One turn moves each row of this set onto another row. After a few examples, where does it send each row asked below?
rad: [ 23  -2   2 -34 -36   5  16  -5   2  26  18 -20   1  42 -17  -2 -53  25
 -11   6  -4   4  -7 -38]
Makez: [ -8 -17 -18  10   9   7   3 -17  -9  33 -18   1  31 -13   4   4  32  15
  32 -23 -13 -23  53 -24]
dobi: [-33  -4 -14 -44 -29  -3  -7  -8  -2  17   4 -36   4   0  12 -43  43 -37
 -35  -8   3  21 -11  12]
Bimu: [ 15  25  10 -26 -12   2 -28 -50 -27   5 -21  13 -20  -7  13 -40  -1 -23
 -27  22  22 -15 -29 -25]
fom: [  2 -18 -16  -2  -6  -9  10 -12   8  28 -29   5  29 -22  -1 -13  21  17
  20 -21 -21 -24  60 -38]
Zes: [-15  14 -18   0 -28  23  63  -3  -4 -12  24  27  10 -32  -5 -48  -1  18
   9   9 -12 -26  14 -44]
Kop: [ 12  -6  28 -10 -22  19  -3  -1  38   7  -4  -9  -4  24  14 -36 -10  32
 -44  32 -35   9  33 -34]
sute: [  1   2   4 -36 -12  -7  34  27 -18  -2 -35 -27 -13 -11  38 -10   5 -27
   6  -3 -45  27  15   5]
Nuson: [ -7   3 -19   5 -31  19  48   1  -4 -17  37  32  13 -28  13 -41  16  22
  17   9 -15 -14   1 -54]
Ral: [ 12   6  10 -35 -21  12  14  -4  -2  30  26 -16  20  44 -15  10 -48  28
 -19   4   2   2   8 -17]
das: [ 12  50  -4   7  31 -27  -1 -11  31  -3   2 -10 -25 -36  30   8  51 -17
  30  25  -2   6  12   1]
tefu: [ -7  31 -38  12  42  29  14  16  11  -4  23 -20 -20  -2  50 -19  28 -27
 -16  39 -20 -21  20 -11]
Pozu: [ 16  14  12 -23 -28  11   8  -5   1  18  36 -14  15  52 -15 -15 -55  23
  -2   2  -2  20   9 -32]
lole: [-10  36   7 -28  23  21  10  23  11  16 -14 -55 -17  -4  -5 -50  24  10
 -16  42  -6 -32  12 -35]
Pumub: [  4  32   7  40  -6  -5   4 -31 -35   3  27  -6 -33   1 -26 -35  18 -13
 -20  -4 -11  -4  21  28]
neme: [-21   0  32 -34 -30 -26  -8 -15  17   4  32  14  27   9 -14   8  -6  23
  11  -9 -25  -6 -43   0]
soso: [  0  23  21 -16  21  29 -11  30  -6   9 -23 -50  -8   0 -20 -39  21   5
 -37  34   4 -27  16 -29]
giz: [ -6  49  13 -19  16  21  11  30  -9   7 -20 -54 -11  -2 -13 -37  12   9
 -20  27  -6 -19  21 -44]
nini: [ -3   1  -8  10  37  -4  -2 -28  13  28  34   4 -11 -43   2   8  26 -42
  24 -14  -3  -1 -34   0]
namam: [-10  -6  -5   2 -27  21  27  14  15   9 -40   2  16 -19  31  47   3  23
 -24  -6  -1  -3 -18 -16]
Vono: [-13  32  21 -19   6  31  12  28   5   4 -17 -50 -16  -8 -23 -37  31  10
 -22  39  -2 -25  13 -36]
selur: [ 20  -5  20 -22 -15  16  10   5  12  23  21 -25   9  51 -19   1 -50  24
 -12  12   1  -7   1 -19]
som: [-17   0   1  12 -13   7  15  11  21  31 -50   9   2 -24  27  47  19  29
 -20   4  -8  -1 -10  -4]
Baz: [-18  -6  22 -36 -40 -35 -26 -14  18  -3  31   0   8  10 -12   5  -4  34
  23  -8 -27 -15 -31   8]
bib: [ -6  -3   1   0  40  -4  10 -39  14  19  22   5 -10 -45  -3   9  20 -43
  38   1   8   0 -28  -4]
pimut: [ 38 -26 -37 -13 -19 -35 -17 -20  19  -6  20  27  -9   9   1  13  14  -4
  34  -9  10   1 -19  -5]
vive: [ -8  33 -27   9  38  41   3  20   3   3   8 -19 -17   0  52 -21  20 -30
 -11  25 -15 -35  25 -21]
Mupep: [  6  40 -10  -2  19 -28  23  -5  32   1  -6 -20  -4 -35  43  -4  54 -28
  26  38  13  -3   7   4]
keb: [ 13  26  17 -25 -29 -12 -16 -41 -18  -5 -27   3 -30  -9  18 -44 -21 -18
 -32  19   5 -21 -24 -18]
Ped: [ -3  31 -26  18  26  26   3  24  12  11  25 -16  -9  -9  53 -38  29 -15
 -16  30  -2 -48  26 -25]
Melu: [-15  23 -31  17  28  28   5  16   9  11  16 -15 -29 -14  45 -37  16 -33
 -21  37 -15 -22  35 -15]
kanid: [-10  -4  -8 -11  33  -4  -9 -39  13  23  36  17 -17 -41 -13  22  19 -38
  31   5   6  -1 -26  -6]
Bafe: [ -2 -13  35   2 -22  16   2  13  36  11 -13 -13  -4  21  -1 -28  -6  42
 -30  32 -31  13  38 -29]
mogo: [-35   2   9 -59 -33 -27 -22  -7  10  -3  26  13   8  13 -18   5 -12  16
  18 -11 -25  -1 -26   3]
Refam: [ 25  28 -17  49 -31  33   7 -23  -4  -1  23 -31  16  21   8 -29  20  14
  27   2  -7 -10 -20  -8]
dadu: [ 11  27  17  45  -4 -12   4 -33 -30  -7  25   5 -18   1 -25 -22 -11 -19
 -32   0 -16  -8  19  11]
lik: [ -4   0  12 -34 -26 -17  29  32 -24 -18 -31 -34 -14 -18  29   6  -4 -23
  14  10 -34  26  -7   7]
Rari: [ 12  44 -11   7  29 -22   7  -4  22 -15 -10 -15  -5 -35  22 -11  60 -21
  29  26  18   3  20   3]
dab: [  5   1  29 -12  -4  10   4   9  49   0  -7  -8  -5  25   8 -36  -6  39
 -53  28 -31  -9  33 -27]
Guneb: [ 12   7  -5   9  37  -4  12 -45  19   8  29   0 -15 -35  -4   8  18 -50
  13   8  -2   2 -42   1]
Kon: [ 32 -21 -39 -13  -9 -31  -8 -21  20 -16  13  33 -17  -6 -11  18  13   0
  33 -14 -15  -6 -19 -22]
Vus: [ 35 -28 -24 -32 -10 -27 -23 -19  28 -22  32  31  -4  12   3  10   6  -6
  28 -18   4   5 -13 -20]
nug: [ 40 -35 -36 -19  -1 -28 -10 -18  16 -20  32  28 -14   0  -3  11  12  -2
  18 -25   3   8 -26 -15]
bana: [-26 -13 -11 -34 -30 -10 -20 -15  -2  19   5 -22  -1   4  29 -19  48 -26
 -41 -15  16  23 -19   3]
Ruk: [  4  54  -9  10  17 -32  15  -4  28  -5   1  -5 -23 -35  38 -11  48 -20
  20  23  16  -1  20   0]
sulat: [-19   1  37 -33 -39 -27 -14   4  28   0  47  -6  14  12 -22   1 -12  28
  18 -11 -19   1 -31  -1]
desef: [ -9  -1  24 -10 -25  18   8   9  32 -13  -4  -5   2  27   0 -33 -11  39
 -41  42 -39  -2  29 -24]
Des: [ 23  12   0  42 -47  31   1 -38  -7   0  28 -25  17  11   7 -23  22  19
  36  13  10 -19 -26 -15]

lik goes to som
das goes to dab
Kon goes to Ped
And these:
namam goes to Makez
rad goes to nini
vive goes to Ral

One turn moves each row of this set onto another row. After a few examples, where does it send each row asked below?
Doma: [ 19 -28  -9   6  16  43  -4   1  34   1 -22  19  21 -22 -20  12 -23  -2
  33  -5 -30 -14  -1 -27  22  20  14]
rukom: [-15  -7  42 -25 -16  -7  10   1   1  15   2 -16   8   0 -12  -8 -16 -22
  -7   9  -8 -32  54 -30   7  41  18]
basaf: [ 20  -9  20 -11  27  -4 -12 -21 -16  22   6 -46  12 -27  12  -9 -42 -18
  -7  32  26 -29  16 -22  18  19  -8]
Kosu: [ 49 -25 -30  -8   0 -22 -19  15 -10  29  16 -40 -25   2   7  17   1  -9
 -13   8 -10 -21 -18 -41   2  23 -16]
Zed: [-21  21 -44  -4  13  13 -13   9  15   2  27   4   2 -43  -5  22   5  31
  -1   9  -7  49 -35   0 -14 -56 -11]
gaz: [ -7 -27  18  25 -11   8  -1  53 -16 -32  16 -22 -35  -5  -8  22  -6  35
  16 -13   6  37  10 -13 -29 -13  26]
gaf: [-26 -43   3 -25 -18   5  -3  31 -23 -17 -12   2  37  34   7   9 -12 -16
  -9  20 -10   2 -37 -34  32  24   0]
meb: [ 15  -1 -43  11  -4   8   5 -11  -5  34 -13 -61  23  11  44   1 -10  -2
  13  -2  -8 -13   0 -30  21  -3 -18]
nol: [ 20  -6 -13 -14  43   9 -31 -20 -23  12   2 -52   6 -37  18 -13 -23 -27
  -1  22  18 -16  -5 -26  19   9 -14]
goru: [-28 -11  14  45 -33  27  -5   8  -3 -22  22 -29  -1  -8  10  -4  -9  17
  23 -11   8  44  19 -16 -28 -31  38]
mesi: [-18  42 -12 -18  14 -14  -8   2  28  21  40 -15 -24 -50  -5  12   5  27
 -12   8  -4  26  31   5 -35 -32   5]
mez: [  3  -2  -3 -36  12  -8  -5   4 -14 -16  11  69 -11  20 -14   1  29  -4
 -33   9   2  -9   2  24  44 -30   5]
gat: [ 35 -14 -29  27   2  22   5 -16  19  31 -18 -38  29   8  30   4 -34   6
  22  10  -8 -15  -5 -32  18  -1 -10]
kifaz: [-22  33  30   3  26  12  22  29   6  -6  -8  44 -13 -10  -3 -22  29  23
  -7 -35 -30   0 -12  13  -1 -44  13]
buk: [ 17  14 -16 -11   0  11  10  -2  21  -9  -2  58 -10  31 -10  -9  32  11
 -14  -5 -26 -13  19  20  31 -41   4]
safov: [-10  24   1 -21  -3   3   9 -29  -3  -9   5  55   5  16   0 -23  28 -10
 -20  14   4 -22  32  26  31 -35   7]
Legi: [-42  11  21  -8  15 -21  15  31 -12  11   6  61  -6  -8  13   0  34  10
 -10 -38  -6   9 -25  25  -1 -29  18]
puzu: [-36  31  38   0  -5  -5  11  -2  -1  11  17  50 -11 -19   1 -32  42 -10
 -13 -19 -11   1 -16   7 -15 -36  28]
Vig: [-49  32 -18 -29 -15 -22   1  23 -18  -1  30 -19  -8  -6  14  11  17  24
 -28  25   4  34 -13  -2 -31 -42 -16]
girig: [-33 -28  23  17   7  -1 -25  15 -20 -31  28 -14 -12 -27  11  10 -19   8
  15  -3  32  42  15   4 -34   0  42]
fena: [ 39 -37  -9  -5  -6 -20 -13  23 -17  19  14 -34  -6  22   6  16 -21  -7
 -24  22  -3 -10 -33 -43  20  20 -18]

puzu goes to kifaz
girig goes to goru
And these:
safov goes to buk
gaf goes to rukom
fena goes to basaf
Zed goes to Vig
meb goes to Kosu

